In the rows, zero is written as 100.
The same turns and mirrors carry the whole set onto itself and the rows of a family onto each other. Which other rows belong to the same family as each row named below? List them in the order they appear above.
These 40 rows form 10 families of 4 rows each.
Poba: [94,125,120,80,86,86,119,115,119,114,101,81,61,100,72,100,98,84,115,99,87]
vomo: [98,95,108,87,91,96,104,119,117,112,92,98,85,110,103,71,93,95,108,120,67]
Detus: [100,104,100,82,86,99,104,126,120,110,100,99,88,105,103,80,101,96,108,119,65]
Tili: [88,102,116,97,97,85,90,146,119,112,83,89,80,105,80,92,108,88,110,106,88]
som: [84,98,109,79,73,106,123,106,124,114,88,64,79,114,94,95,98,93,120,113,91]
fut: [89,101,105,78,72,104,122,99,124,109,94,73,76,114,99,93,97,93,113,118,87]
rel: [86,102,99,76,64,94,113,105,123,107,84,70,77,117,93,89,101,89,103,119,90]
forid: [87,103,98,75,68,101,122,108,113,118,94,70,82,118,90,92,92,96,111,120,92]
zet: [83,125,116,93,86,89,114,114,116,121,94,75,66,101,68,87,96,84,121,100,92]
Bem: [90,96,110,71,69,95,117,104,115,104,80,74,73,115,84,88,93,92,110,124,88]
Dozi: [90,101,105,92,93,87,94,145,123,124,91,85,80,105,84,92,114,76,104,107,96]
risor: [83,117,126,85,83,88,120,113,116,122,94,76,65,105,71,95,102,83,111,102,100]
kemag: [87,99,102,69,73,105,112,109,112,107,86,67,76,120,93,95,97,87,102,118,91]
fem: [108,102,104,78,90,95,108,130,116,109,99,95,81,110,100,83,95,105,103,119,67]
mufu: [101,100,104,83,89,94,119,129,117,109,101,91,89,110,108,78,100,101,112,108,69]
lize: [95,115,122,80,80,90,118,125,121,122,97,77,62,98,67,98,96,82,125,110,89]
rivu: [93,98,110,99,94,86,100,148,117,132,95,90,75,107,78,86,103,83,106,113,89]
Fuge: [87,121,119,77,87,95,123,119,116,119,100,74,66,100,72,91,102,81,124,95,85]
rep: [81,104,112,96,96,96,87,144,127,121,93,85,78,106,85,89,110,94,111,113,81]
Didir: [93,101,106,93,93,92,97,150,114,113,90,88,78,105,81,90,118,79,106,108,95]
von: [96,101,94,77,73,103,115,102,114,113,89,70,76,117,89,87,95,84,108,122,93]
mis: [88,93,100,76,69,105,114,102,117,107,92,75,80,119,79,93,94,91,110,117,89]
pasam: [89,98,96,78,73,93,125,103,111,106,86,73,73,117,88,90,98,91,102,119,90]
Bobi: [85,127,120,81,91,86,109,118,120,110,101,74,65,101,70,96,96,86,120,102,85]
deput: [100,106,110,85,90,99,107,128,117,106,95,91,77,109,109,78,97,101,103,108,62]
gak: [105,98,107,77,87,102,110,133,113,106,93,93,83,101,107,80,102,105,108,117,75]
beg: [90,104,113,88,94,78,96,149,116,124,90,87,77,103,80,88,110,86,98,109,92]
zare: [95,112,121,89,82,90,121,118,120,117,94,76,62,96,68,87,98,83,121,94,91]
mufes: [100,97,109,85,90,110,114,121,106,104,92,96,77,111,100,81,106,104,101,116,75]
mag: [86,110,104,80,64,94,115,107,113,110,86,67,79,119,93,85,96,90,101,117,94]
vagan: [90,117,120,82,90,83,120,113,118,118,94,77,71,106,65,91,96,82,123,98,88]
lefo: [85,107,119,95,95,88,93,144,130,123,96,90,77,100,83,89,114,87,112,107,85]
zoze: [93,122,122,85,82,86,117,115,124,117,93,75,72,98,75,99,96,76,125,100,89]
sef: [96,104,113,94,86,83,92,149,123,120,82,84,79,103,79,83,112,84,108,109,88]
bagup: [93,97,119,95,87,86,92,148,124,125,91,86,83,108,81,91,101,88,104,104,89]
vod: [102,98,107,78,87,102,102,124,115,112,100,93,79,102,100,70,95,103,100,115,71]
mivob: [85,123,132,87,84,92,117,123,111,128,93,77,66,103,72,90,102,90,110,99,94]
tukuz: [85,103,111,98,86,88,99,150,120,123,87,84,80,113,80,88,113,83,104,102,87]
faba: [98,95,107,86,88,100,109,129,114,108,95,100,79,110,103,81,109,104,96,119,75]
sok: [100,103,107,81,91,92,114,123,116,110,99,102,86,108,104,75,103,99,103,108,68]

Which other rows belong to the same family as zare? mis, bagup, vod
Which other rows belong to the same family as fem? von, vagan, sef
Which other rows belong to the same family as zet? Tili, forid, gak
Which other rows belong to the same family as Bobi? mufu, Didir, mag
Which other rows belong to the same family as som? rep, mufes, mivob
Which other rows belong to the same family as tukuz? kemag, Fuge, deput
Which other rows belong to the same family as Detus? pasam, beg, zoze
Which other rows belong to the same family as Dozi? Poba, rel, sok

The same turns and mirrors carry the whole set onto itself and the rows of a family onto each other. Which other rows belong to the same family as each row named below? List them in the order they appear above.
These 32 rows form 4 families of 8 rows each.
bemup: [120,119,98,99,111,108,104,85]
modun: [104,104,113,122,91,104,104,88]
Tega: [109,126,129,97,101,100,100,96]
Bal: [110,109,125,115,88,93,104,107]
Lupib: [123,101,109,106,100,83,110,102]
nar: [111,97,100,119,101,100,110,93]
fezop: [103,122,116,103,104,108,100,79]
sefo: [120,130,123,96,99,101,98,99]
Gib: [107,126,116,111,104,116,95,89]
Gir: [123,107,108,109,99,85,111,110]
bizuv: [127,105,110,114,102,89,105,111]
Zeson: [127,128,107,94,109,99,104,96]
tuked: [119,100,104,112,102,90,112,107]
vot: [118,124,103,100,107,109,101,81]
Des: [115,120,102,97,114,101,106,84]
manog: [127,123,110,92,108,97,104,105]
pufuf: [122,100,97,119,105,98,105,94]
vin: [115,106,125,120,92,97,98,107]
rela: [104,100,117,121,91,102,104,97]
vesu: [114,103,126,111,90,88,104,103]
Radak: [125,127,108,99,113,101,103,104]
gode: [106,99,118,117,90,98,102,86]
zozes: [114,126,128,98,96,105,97,101]
Dofu: [116,130,124,104,103,105,97,105]
gep: [120,125,115,91,111,92,106,100]
Sunaz: [116,101,95,116,103,96,111,91]
zelal: [111,127,119,103,98,111,95,84]
Kif: [112,103,121,114,93,92,107,111]
vodag: [110,101,112,126,95,105,98,91]
Nipug: [115,96,101,113,101,93,109,86]
dum: [108,121,115,106,99,116,96,82]
nog: [117,123,100,106,114,111,102,88]

Which other rows belong to the same family as nog? Lupib, Gib, vesu, Radak, gode, Dofu, Nipug
Which other rows belong to the same family as Sunaz? bemup, modun, Bal, Gir, manog, zozes, dum
Which other rows belong to the same family as vot? nar, sefo, Zeson, tuked, rela, zelal, Kif

The same turns and mirrors carry the whole set onto itself and the rows of a family onto each other. Which other rows belong to the same family as each row named below? List them in the order they appear above.
These 16 rows form 4 families of 4 rows each.
U: [92,75,116,93,109,83,102,108,87,103,90,105,86,79,98,107,89,114,104,103]
H: [109,71,105,91,108,86,93,103,93,94,100,108,95,94,110,106,95,117,99,88]
T: [83,107,93,100,93,93,102,108,124,95,112,93,93,98,87,93,98,98,99,101]
R: [98,103,85,103,96,105,100,113,111,90,111,92,90,95,78,95,96,114,80,110]
M: [92,105,93,96,99,93,101,108,126,93,108,94,103,100,88,90,101,97,98,104]
F: [95,106,85,107,99,102,92,113,107,91,115,99,92,92,76,95,89,113,88,114]
G: [93,81,111,90,107,86,105,110,81,100,86,101,86,79,96,110,86,110,106,103]
C: [111,74,109,88,113,85,95,100,94,93,102,102,99,98,108,103,98,120,99,91]
D: [92,108,86,112,96,107,99,109,107,92,113,97,86,90,81,101,96,112,87,112]
J: [108,75,107,85,108,92,93,96,88,96,100,101,90,88,106,107,91,122,102,88]
A: [99,74,113,83,109,81,105,111,92,99,85,101,93,81,98,106,90,115,100,104]
P: [91,106,86,105,98,107,97,110,99,95,114,93,83,91,78,98,90,110,88,111]
L: [96,79,116,90,109,79,106,112,86,92,89,105,86,84,98,110,86,111,103,100]
N: [105,74,104,92,111,84,93,99,89,98,104,103,99,88,109,105,95,126,105,92]
K: [88,106,92,97,98,93,97,112,124,94,113,98,100,93,87,90,104,96,96,103]
V: [87,110,92,93,94,101,98,106,121,97,108,93,96,89,81,88,99,98,101,101]

Which other rows belong to the same family as D? U, H, K
Which other rows belong to the same family as M? G, C, P
Which other rows belong to the same family as J? R, A, V

The same turns and mirrors carry the whole set onto itself and the rows of a family onto each other. Which other rows belong to the same family as each row named below? List them in the order they appear above.
These 32 rows form 4 families of 8 rows each.
sigus: [99,104,106,95,103,92,75,95,87,98,109,98,107,108,81,115,95]
non: [93,96,99,103,102,100,104,94,102,112,100,95,102,84,89,100,97]
kevu: [127,89,101,85,94,92,85,90,88,93,130,105,115,113,91,99,111]
migu: [124,80,85,97,99,97,110,90,97,93,123,108,104,95,92,86,117]
zek: [99,87,93,104,102,90,106,93,86,87,113,102,120,104,104,115,101]
viri: [93,99,97,108,107,104,105,92,98,101,96,98,96,84,87,101,101]
lanem: [103,108,106,95,97,93,78,90,86,100,114,93,100,101,83,120,97]
sefeg: [115,88,109,93,89,100,106,94,79,104,113,106,84,100,78,103,99]
fiv: [102,84,96,105,105,96,109,95,83,91,112,108,112,103,102,121,103]
miv: [102,94,95,109,104,99,108,92,102,108,96,94,102,85,88,94,98]
Rafip: [115,86,112,90,93,98,113,94,83,99,112,110,90,101,84,109,99]
nef: [122,101,105,90,99,106,84,89,100,107,113,100,91,93,74,85,110]
Sese: [109,104,88,98,108,96,84,84,103,92,111,98,129,93,88,94,116]
zape: [100,99,98,106,109,94,100,94,96,108,94,96,98,81,89,97,101]
naruv: [119,95,102,84,96,98,82,90,83,85,130,109,109,113,91,107,113]
zod: [106,102,86,103,108,98,76,88,102,94,115,93,121,96,95,91,113]
Fera: [121,102,106,85,102,101,87,92,94,99,116,92,95,95,71,81,105]
Bule: [100,84,93,107,99,93,101,97,90,93,108,111,117,99,103,120,109]
rizub: [121,86,101,86,92,99,89,94,88,83,130,106,115,113,86,104,113]
loz: [108,99,89,98,103,101,77,81,103,91,107,96,125,92,94,95,108]
rula: [97,108,113,96,101,100,80,92,89,101,104,95,106,102,87,115,95]
Nogeg: [102,90,89,97,100,96,103,99,87,91,109,106,116,105,108,120,107]
Far: [118,81,92,99,104,103,112,93,99,94,113,110,111,96,96,80,114]
zikez: [122,85,83,102,98,100,112,92,98,95,117,111,109,89,92,85,109]
Kig: [122,81,93,98,99,101,114,93,97,93,116,104,105,85,94,87,119]
duk: [113,89,109,95,97,96,113,102,83,102,120,107,86,104,85,106,104]
deka: [99,104,115,91,102,95,78,90,88,98,110,91,102,109,87,116,102]
bimu: [119,98,108,97,101,100,87,84,99,102,118,96,95,93,70,81,104]
Teme: [128,93,99,90,98,96,86,88,83,82,127,107,109,113,90,101,114]
dag: [112,82,111,94,93,97,104,104,82,99,113,104,84,100,87,107,98]
kobil: [106,100,89,100,111,96,84,88,107,90,114,97,127,98,101,98,112]
bibu: [119,105,102,89,95,100,81,87,103,103,115,95,98,95,77,80,108]

Which other rows belong to the same family as zape? sigus, Sese, Fera, Bule, rizub, Kig, dag
Which other rows belong to the same family as zod? non, zek, Rafip, nef, zikez, deka, Teme
Which other rows belong to the same family as kobil? migu, sefeg, fiv, miv, naruv, rula, bibu
Which other rows belong to the same family as viri? kevu, lanem, loz, Nogeg, Far, duk, bimu

The same turns and mirrors carry the whole set onto itself and the rows of a family onto each other. Which other rows belong to the same family as each row named below? List them in the order they appear above.
These 18 rows form 3 families of 6 rows each.
Ligaf: [102,111,90,81,93,119,102,96,84,92,94,95,95,96,106,100]
zil: [113,99,90,89,87,99,91,112,91,82,81,96,94,87,87,89]
zad: [118,80,96,85,97,104,103,100,116,87,109,101,83,103,99,76]
foru: [112,90,100,105,82,110,96,85,116,101,99,87,95,98,108,86]
pozap: [112,101,85,86,87,101,97,107,90,82,79,94,91,92,84,83]
ranas: [108,114,95,80,88,116,104,94,84,91,97,99,93,90,106,97]
Fala: [108,89,98,107,82,112,98,87,116,101,106,86,84,100,103,93]
mif: [111,117,85,110,97,100,111,108,103,104,107,103,84,103,82,86]
varu: [121,87,89,86,98,102,104,101,118,85,108,101,89,99,108,76]
sotu: [109,115,87,102,99,101,115,104,99,107,104,110,77,102,84,79]
vid: [94,113,113,99,112,99,101,97,105,96,99,97,90,111,88,86]
pedut: [118,99,94,90,80,103,100,106,88,84,79,99,86,87,88,86]
Mesup: [103,108,96,81,94,117,95,102,86,91,96,99,88,91,111,101]
vugag: [114,87,104,103,81,111,102,83,114,100,102,86,95,99,99,86]
Nikav: [86,107,109,107,107,99,100,102,101,97,97,102,90,109,87,87]
Med: [118,87,89,85,98,102,99,101,120,87,114,97,86,99,104,82]
Kele: [118,117,89,104,100,100,113,107,105,107,104,102,81,107,82,84]
Fuseb: [91,110,111,95,111,98,104,95,103,99,100,102,94,106,85,82]

Which other rows belong to the same family as mif? zil, ranas, vugag, Med, Fuseb
Which other rows belong to the same family as pedut? zad, Fala, sotu, Mesup, Nikav

The same turns and mirrors carry the whole set onto itself and the rows of a family onto each other. Which other rows belong to the same family as each row named below? List them in the order they appear above.
These 32 rows form 4 families of 8 rows each.
Seris: [120,107,109,88,118,108,99,89,86,97,103,97,111,83]
Zes: [113,83,100,91,95,115,108,105,97,94,92,104,97,85]
vela: [112,119,91,105,100,101,97,106,109,104,88,96,98,94]
timo: [96,111,98,109,108,112,111,94,84,107,84,97,94,85]
keli: [120,112,105,93,117,103,95,88,86,97,108,96,108,92]
tika: [115,85,101,92,105,108,113,102,98,99,93,104,96,86]
bol: [85,100,87,96,91,114,92,108,100,95,85,91,92,103]
Rov: [92,125,96,92,114,107,83,91,89,98,96,84,106,101]
sura: [97,125,92,97,102,115,82,98,94,94,92,88,105,110]
supe: [83,93,103,85,110,120,101,96,77,87,99,97,106,93]
pemi: [117,112,107,92,117,110,102,91,86,99,103,102,115,85]
pazod: [116,113,104,98,119,107,96,88,83,108,107,95,105,93]
Sevo: [112,100,100,79,99,108,82,105,108,84,103,95,98,99]
Kabol: [85,96,105,89,108,120,96,94,74,86,102,99,104,99]
Zos: [91,98,93,83,91,117,99,112,101,86,81,97,94,100]
punif: [97,113,96,107,104,118,110,94,81,103,81,97,93,87]
bav: [96,98,100,77,115,123,90,95,75,86,98,90,103,99]
par: [88,98,89,90,92,113,90,107,99,95,84,88,86,104]
laziz: [120,103,108,81,99,107,81,105,101,88,104,95,98,98]
Povog: [121,114,92,99,99,101,91,100,108,105,89,92,97,92]
tene: [92,125,93,92,106,114,82,97,88,90,97,84,104,105]
ribon: [110,86,104,83,108,110,113,102,90,100,96,105,93,84]
ker: [86,98,89,91,95,120,101,111,100,91,82,91,91,98]
Zar: [108,97,101,75,105,105,82,103,103,90,107,94,108,103]
Sus: [108,97,97,75,100,110,80,102,102,85,104,91,108,101]
ror: [111,114,96,104,95,102,104,104,109,108,91,102,96,94]
zegi: [114,81,96,90,97,116,109,104,91,98,94,103,100,89]
sime: [94,111,94,106,113,114,114,93,79,105,87,93,102,91]
Ganu: [87,108,89,100,111,118,113,94,83,106,85,97,101,95]
nif: [120,114,92,93,101,104,97,103,110,107,86,92,98,90]
Kug: [94,91,104,79,112,121,98,93,78,84,102,92,101,96]
Liki: [92,129,100,92,112,107,83,93,93,96,94,88,101,100]

Which other rows belong to the same family as zegi? pemi, Kabol, punif, par, Zar, nif, Liki
Which other rows belong to the same family as ribon? sura, pazod, Zos, bav, laziz, ror, Ganu

